In the rows, zero is written as 128.
One hidden turn or mirror swaps the rows below in pairs. Which row is each named row swapped with?
k810: [133 105 140 129 133 101 159 159 108 127 123 167 129 141 146 122 148]
k221: [135 139 136 145 113 160 162 126 132 125 109 130  99 147 156 146 135]
k212: [154 145 146 128 110 114 146 142 151 119 100 162 153 103 128 138 119]
k167: [137 128 134 121 130 154 157 125 120 127 109 125  99 144 155 140 145]
k282: [142 161 134 137  87 136 143 127 146 136 143 108 118 142 140 143 145]
k528: [134 141 148 136  87 109 169 126 153 119 115 142 170  98 145 136 134]
k505: [117 101 128 141 125  89 155 128 108 116 134 152 127 140 140 144 130]
k325: [124 109 155 148 111 101 149 125 110 121 155 143 142 145 172 137 147]
k838: [145 132 136 129  97 129 153 119 167 119 115 152 151 101 147 117 112]
k839: [149 159 140 116  91 119 159 135 162  93 133 142 130 119 156 126 113]
k768: [166 132 141 134  97 113 169 136 149 100 116 143 150  94 136 123 117]
k246: [136 114 161 129 126  99 180 136 102 140 150 155 136 130 138 124 137]
k925: [137 159 154 148 104 136 157 149 158 117 116 160 158 117 154 152 145]
k620: [135 126 138 133 133 153 155 130 128 123 117 116  94 146 150 138 144]
k563: [145 148 149 135 102 142 129 132 150 122 145 105 108 135 137 137 138]
k961: [145 140 148 141 107 128 164 137 151 125 115 151 168 112 141 118  99]
k790: [136 140 157 137 111 128 169 119 156  99 108 135 160 104 166 139 137]
k205: [120 109 161 134 104  99 154 130  97 122 133 156 139 150 143 123 125]
k680: [141 108 140 137 117  92 158 156 105 150 138 163 126 122 145 141 140]
k223: [127 119 157 143 139 118 146 153 115 127 148 164 136 142 157 149 160]
k227: [132 131 127 145 122 149 151 130 117 134 119 130  91 146 153 134 140]
k161: [122  88 154 139 128 102 151 132 107 120 134 153 141 132 151 129 137]
k714: [149 105 123 134 119  91 163 132  98 127 143 154 136 134 147 123 133]
k194: [134 133 138 135  95 109 167 134 161 106 122 133 151  93 132 152 122]
k272: [171 135 132 125  88 114 152 144 162 128 103 144 136 121 149 140 110]
k58: [115 106 146 131 123 114 151 162 102 134 139 146 151 142 146 125 150]
k327: [141 155 145 132 114 130 138 130 142 134 156 102 117 138 138 143 153]
k552: [143 159 143 137  84 130 135 137 147 133 144 104 116 136 142 133 144]
k283: [153 144 142 119  84 120 155 154 155 122 124 156 165 106 135 138 130]
k364: [133 117 152 129 125 118 167 142 105 110 141 157 131 157 159 119 163]
k549: [148 146 140 132  91 144 159 151 160 108 131 138 171 119 163 127 137]
k558: [148 163 142 127 100 143 139 128 147 129 144 110 116 121 131 141 146]
k684: [140 168 134 140  97 124 143 127 149 125 133 107 113 146 135 126 143]
k828: [132 134 148 121 108 120 175 143 148 125 115 126 169  91 150 129 124]
k632: [161 112 142 111 129  85 157 143 117 137 131 143 111 140 143 136 146]
k576: [139 118 132 122 119 160 160 131 125 127 129 119  95 138 152 147 137]
k67: [134 119 125 116 129 104 168 142 115 117 151 145 107 141 175 126 131]
k4: [131 104 145 129 118  93 166 123 113 138 149 157 115 128 148 113 149]
k16: [133 142 123 133 118 147 165 121 124 138 116 123  97 146 156 144 148]
k872: [129 146 157 124  88 135 165 150 143 111 104 148 167 114 132 133 138]

k227 is swapped with k558
k205 is swapped with k828
k364 is swapped with k549
k810 is swapped with k283

